rotation steps, each row followed by its count of steps
The counts run from 0 to 301.
[ 10  -5  -4 -19 -35   0  15  17 -18 -24 -38  -7 -23  18   6 -12  30  -5
 -33  13 -16  28  -5 -13 -34 -24  -9  13 -20   4  16  -3 -12  13   6   1
   0 -14  19 -12  -9  -5  -1 -13  13  27  -3   3   5 -11] | 16
[  6   2   4   2 -11 -15   6   0 -11 -24 -55  -6  -9  22  15 -12   6   1
 -29  19 -22  12  -4   2 -23  -5   4  10  -7  -5  13   2  15   9  -7 -17
  -1 -20 -19 -26 -27 -22   8  -2  27  17   6  23 -28 -11] | 143
[ 19  19  -7 -12 -21  28   5 -13  11   3  14   1  -8 -27  11   7  10 -17
  22 -23   3  11   1 -12  36   8  16 -27  -3   9 -49  24  -4  -7  -4  30
   7  15  -6   5 -19  17 -13  -1  16  -3  -9 -16  24 -20] | 101
[ 12  16   8   4 -16 -14   1  -9  28  -8   0 -10 -20   1  -4  -2 -37 -23
  46 -28  -2  -7  17 -20  15  -6  21 -19  -9   9  -6   8   6  14   4  32
  -8  10 -11   3 -16   7   5   7 -27 -20  27   7  30 -20] | 244
[  8   0 -17   7  -8  23 -29   3  13 -21   5  -3 -17  22  40   2 -27  -4
  29   7 -30  -5  18  -4   1   3   5 -12 -10 -20 -38  -3 -18  17  11  18
 -13   3 -26  -8 -16  14   8 -26  11   8  11 -17  11  -8] | 120
[-15   3  38   0  11 -16   3 -17   7 -11   3  -7  -7   2 -22  23  -8 -20
 -28   8  -2 -33 -18  22  -7  12   0  17  15  20 -31  32   1   4  12  38
   2  -2  27  -2  29   1  -1  -1   3 -22  -9   3   1 -21] | 299
[ -2   4  -6 -14   0  13   4  41 -23   2 -13   2  18  -2   1  14  -6 -19
   8 -13  -3  29  17  12  -4  11  11 -15  -6   9 -21  15  -1  -5 -15   1
  18  23  25  -3  -3   8   8   5  13  18 -46 -33  38   3] | 85
[ -3   9  31  -3  25 -41  20   4   7 -23 -35  10  -3   9  -5   2 -10  -8
 -37  16   8  -2  -8  13 -12  -4  -1  -4   1   3   0  11 -15  21  -8  26
   1 -26  15   7  15   6  26  12   1 -28  -7  26  12 -20] | 152
[  2 -10   4  12   2 -19  -6  13   9 -47 -18   0  30   6 -19  -6   5  -3
 -25   3  -5 -10  15   0 -14  16 -11  -2  11 -20   3  22 -14 -12  10  34
  -3 -40 -11   5  15  19  26  14   8  -6 -22   9   4 -16] | 280
[-16 -26  11  11  35   0  -7   1   8   0  36 -27 -13 -30   6  23 -14  -9
 -29   7   0 -20  -3   5 -18  -9 -21  -3   9  24   6 -11   1   2  25  10
   0  33  14   1  18 -10  -3 -18 -17   2   6  -2 -29  13] | 186
[ 12  -6   7  -2   0 -10  21   4 -13  32  16   3 -26 -17   4 -12  36  -3
 -36  15   0  18 -36  -1   5  -4  -3  18   5   1   9  -2  -6  -5  32  11
 -20 -11  18  -7  -6 -12  -4 -12  23  -1  15  33 -28 -26] | 35
[-21 -26  10  20  38 -14  10  10 -14  -4  33 -15  32 -14 -11  -6 -17  15
 -12  10   0 -22  36   2  -4 -29 -21 -12   8   4  11  -1  -4   0  33 -15
  -2  17   0   0  13   2 -29 -11 -14   0  13   5  -5  18] | 59
[  2   6   8  -4   4  -9  -1   0  17  -6  -4  -9 -33  -1  11   4 -46 -23
  31 -19  15 -13  -3 -14   6  -4  24 -25  -3   0  -9  -6   8  23   2  27
   5   8   5   7  -9   7   8   4 -28 -22  41   9  26 -24] | 243
[ -8  -5  -3  13  23  -2   0 -11  16  10  48  -6  -1 -26  -6  -1  -1  41
   9   1 -27  -3  31  -8  -8   7 -21 -14  12  21 -29  13   7 -12  11   4
  14  12 -16  -9 -12  -3 -37  -4  -1   9 -26  -1 -10  20] | 192
[-14  -9  -5  -3  26  10   2  26 -13 -24 -18 -24  33 -36  -9   3   0  -6
 -24  -8  19  -9  32   7 -10 -12   0 -32  -3  -8   2   2  15 -16  -8  -5
  34  19 -12  15   2 -13 -17  18  -9   9  -5  -8  -7  24] | 77
[  6 -15   7  11  10  -6  -5  12 -29 -22  -8  25  21  18   1   4   7   6
 -33  17  -5  -1 -14  17  -4  20  -7   6  14 -14 -17  24 -18  10  -6   9
  -4 -42  23 -20   7  16   5 -13  37  -4 -35  10  11 -24] | 285
[-18  -9  11  16  43  -7   3  -5  22   5  36 -15 -20 -34  -4  17 -23   5
 -10  10  -6 -10  10   3 -25   1 -21 -16   7  27  -7  -7   6   0  23   9
  -8  20   4  10  19   1  -1   1 -21  -7  -1   3 -28  19] | 187
[ -1 -31  11  14  -6 -13   2  -5  -9 -60 -22 -13  23   6  -1 -12  -1  -6
 -49   3   2  -3   0 -12 -21  -9  -9  -1   9  -1  36  -6  -2   1  11  -5
  -5 -23  -4  -3   6  18  18   8   9  13   3  10 -14 -13] | 276
[ 16 -18 -18  21 -14  -3  -3  -8  25 -35  -1 -18   8  -2  11 -29 -12  -8
  -1 -14   3  -7  25 -32 -11 -17  -6 -20 -19 -12  30  -8  -2   6   9  -1
 -20  -9 -27   4 -22  -3   2  -8 -16   3  28  13 -17  -8] | 258
[  7 -10 -24  23  -3  16   1  14   7  29  47 -12   0 -17 -15 -19  18  -7
  -4   4 -17   8  13  -4  -6  -2 -25  23  -7  12   5  19  12 -25  31  -3
 -13  14  18 -17   9 -14 -28 -16   1  19  -6   3 -24   2] | 180
[-11  26   7  -5  10  -1  19  -5  33 -32 -34   3 -23  19   7   4 -10  11
  -2  19  -2   2  29 -10 -41 -14 -13 -26 -24   5  -7   4 -14  22  -9  17
  -7 -21  -2  16  11  20   1  11 -21 -12   6  -2  15   3] | 6
[  6   2  30  14  16 -17   2  -8   2  10  36 -12 -33 -24 -10  -2 -15  -4
 -15   6 -26  -7  -9  13   8   4 -14  12  14  45 -24  18  10  16   8  20
 -14   1  29 -10   6 -16 -21 -15  18  -3 -15  13   8  -7] | 174
[ 18   9 -18  -7 -16  43  -7   2  -1   7  25  17  -4 -13  14  -6  10 -15
  24 -15   5   8   2 -12  32   7  12 -23 -12  -5 -41  23 -14  -6   3  24
   4   6   7   4 -11  23 -15 -12  15   5  -8 -23  36 -15] | 102
[ 15   0  23  -3  -8 -21 -10  15  -7 -29 -37 -12   9  -1  -7 -17  19 -12
 -32  17 -23 -11  14  21   4  -6  -2   9   3  -4 -18  28 -12  20  -9  35
  -4 -29   0   5   0 -22   5  -8  28  -4 -21  16   5  -9] | 155
[ 18 -19 -27  19  -6   9   4  -1  -1 -26 -11  13  23  12  22 -29   8  10
 -26  10  -5  24  11 -12 -12  -1 -11 -11 -17 -14  12   4  -6   2   2 -30
 -34 -32 -17 -15 -20  -1  -1  -9  23  20 -12  15 -22 -11] | 271
[  6  -5  -6  21  -4 -15 -10   7  15  29  28  -6 -21 -17 -19   5   0  -8
   1   0 -27  -1 -13   2 -10  25  -4  34  12  23 -11  19  31 -14  11   2
  -5  10  16 -30  -2 -37 -14 -15   7   8 -12  18 -28 -16] | 178
[ -2  13  36  -6   3 -42  17  -1  14 -23 -32  10   5   8 -17   1  -3  -7
 -19  14  -3   2  13   7  -5  -3  -1  -1   0  17   1  27  -7  19  -5  28
 -17 -33   8   9  10   6  23  16   4 -28 -23  20  13 -19] | 153
[-13 -18  -4  -9  26 -10  38   3  -5  24   1   4  27   2  11  26  -3   8
 -14   2   1  20   3  13  -8   3  -5  -1  -3  20  -4   8   4 -22  -8 -52
  12  34   1 -26 -20 -13 -27  -6   5  10 -21  -4 -21  12] | 70
[ -3  -4  15  -2   5 -19  34   6 -13 -40 -28  -4  13  15  -6 -22  15  -9
 -46  21   6   2   9   1  -5 -33 -13  -3  -8  -6  17  16 -27   9   8  16
  -4 -29  13  15  13  15   3   6  10  -9   9  16   9  -6] | 150
[-24 -15  24  16  57 -37   9  10  -1   5  21  -9   4  -7 -10  16 -38  21
  -2  -2  -5 -20  13  11 -17   4 -10 -15  20  14  -5  -3  14   6  10   0
  16  17  -2  -9   5  -4 -13   2 -18  -7   7  13  -6  12] | 61
[ -4  11   9  19   4  17  -9  14 -32 -12 -22   2 -12  -9  -9 -11   5 -18
 -47  20  -3   3 -25  21 -11  17   0  14   3  -7  -7  16  24  -9  12  -9
 -14 -25  23 -21  15  -3   8   6  32  10   0  18 -31 -11] | 290
[ 18  24   8   3   8 -12  15   8   1   3 -16  17 -11  -8 -19 -23  11   5
 -21  16 -14  18   5  18   8  10   1   1   1   0 -24  35   6   9 -12  19
 -16 -44  14 -13 -11 -16  -7   5  31  -9 -22  33   5 -14] | 157
[ -6  18   5  -7  18   0  28 -18  26 -38 -35  -4 -32  17  18   9 -14   5
 -15  18   8 -10   3  -3 -38 -18 -12 -23 -17   7 -10  -1 -11  24  -9   7
   7 -13  -7   4   4  12  -3   7 -16  -9  18   7  -2  11] | 5
[  6  16  14  -9   3 -10  26 -18  10 -10 -15   8 -16 -21  -5 -23  40  11
 -32  11  17  13  -2 -15  -4 -19 -10 -20  -8   9   2  -4 -21  18   7  33
 -16 -36   9  21   0   4  -3   9  -2 -17   3  26  -1 -16] | 23
[-31 -11  23 -14  29  -7 -16  13 -23 -10 -10   9  25 -12   2  31  -1  35
  -2  -8  11 -20  20  -8 -24  -3   2 -30  15   2  -5 -17   3  -1   2   9
  41  13   8  11   2  18  -7   7 -14   6 -22 -21  21  15] | 207
[  6 -25 -17  18  11 -12   9  -3  -8 -27 -15  22   7   4  16  -9  -9  18
 -34   3  21  13 -23  -6 -24  14  -3 -15   4 -15  28 -16   2   3  -9 -28
 -13 -42   3 -20 -12   8   5  -1   9   7  -3  30 -24 -22] | 273
[  9  14  10  -2 -11 -22  -9  16  -2  26  -4  11 -36  -7  -9 -10  23   4
  -5  -1 -23  28 -14  -8  -5  29   7  19  10   6  -3   9  11  -2   9  35
 -16 -31  16 -11 -12 -17  12   3  21   1 -16  30  -1 -27] | 31
[  2  -2  10   4   9  -6  28   5  -7  40  16  20 -23 -13  -3 -14  23  -7
 -16  15   4  26 -21 -13   3  -8  -9   9   2   7  22  -1 -11   0  36   5
 -38 -14  29  -6   3   7   5  -4   8  -4  11  23 -16 -30] | 36
[  5  25  -1   5  -8  -6  27   4  -2 -16 -49   3 -16  12  11 -29   5   1
 -24  19 -15  36   4   1 -22  -7   1   3 -15 -11  13   6  14  -4  -6 -21
 -20 -29 -15 -18 -22  -2   3  13  23   9   8  31 -29  -4] | 144
[ 23 -19 -37   2 -26  -2 -12  10  13   8  14   9   5  33  33   2 -17  -9
  30  -9   1   1   3 -13   8   2   7   2 -19 -19  -5   2 -15  17  -1   1
  -9   3   1 -21 -29  -9 -11 -42 -11  -2  12   3  20 -35] | 250
[ 17   4  17  -5  -6 -14 -17  31 -16  11 -10  -6 -39  -9  -7 -16  17  -1
 -11  10 -28  15 -14  -4  -4  12   6  13  11  -3 -13  -1   6  12  11  45
  -3 -33  20  -4  -8 -16  13  -4  28   4 -13  28  10 -20] | 30
[ 12   0  21  -5 -14 -10 -13  23 -24 -11  -7 -11 -28  -9  -5 -23  28   1
 -17  10 -41  15  10  -8   2  -7  -1  13   6   0  -8   3 -10  18  17  45
 -10 -33  20   0  -6  -7   7  -6  27  13 -13  11  26 -13] | 29
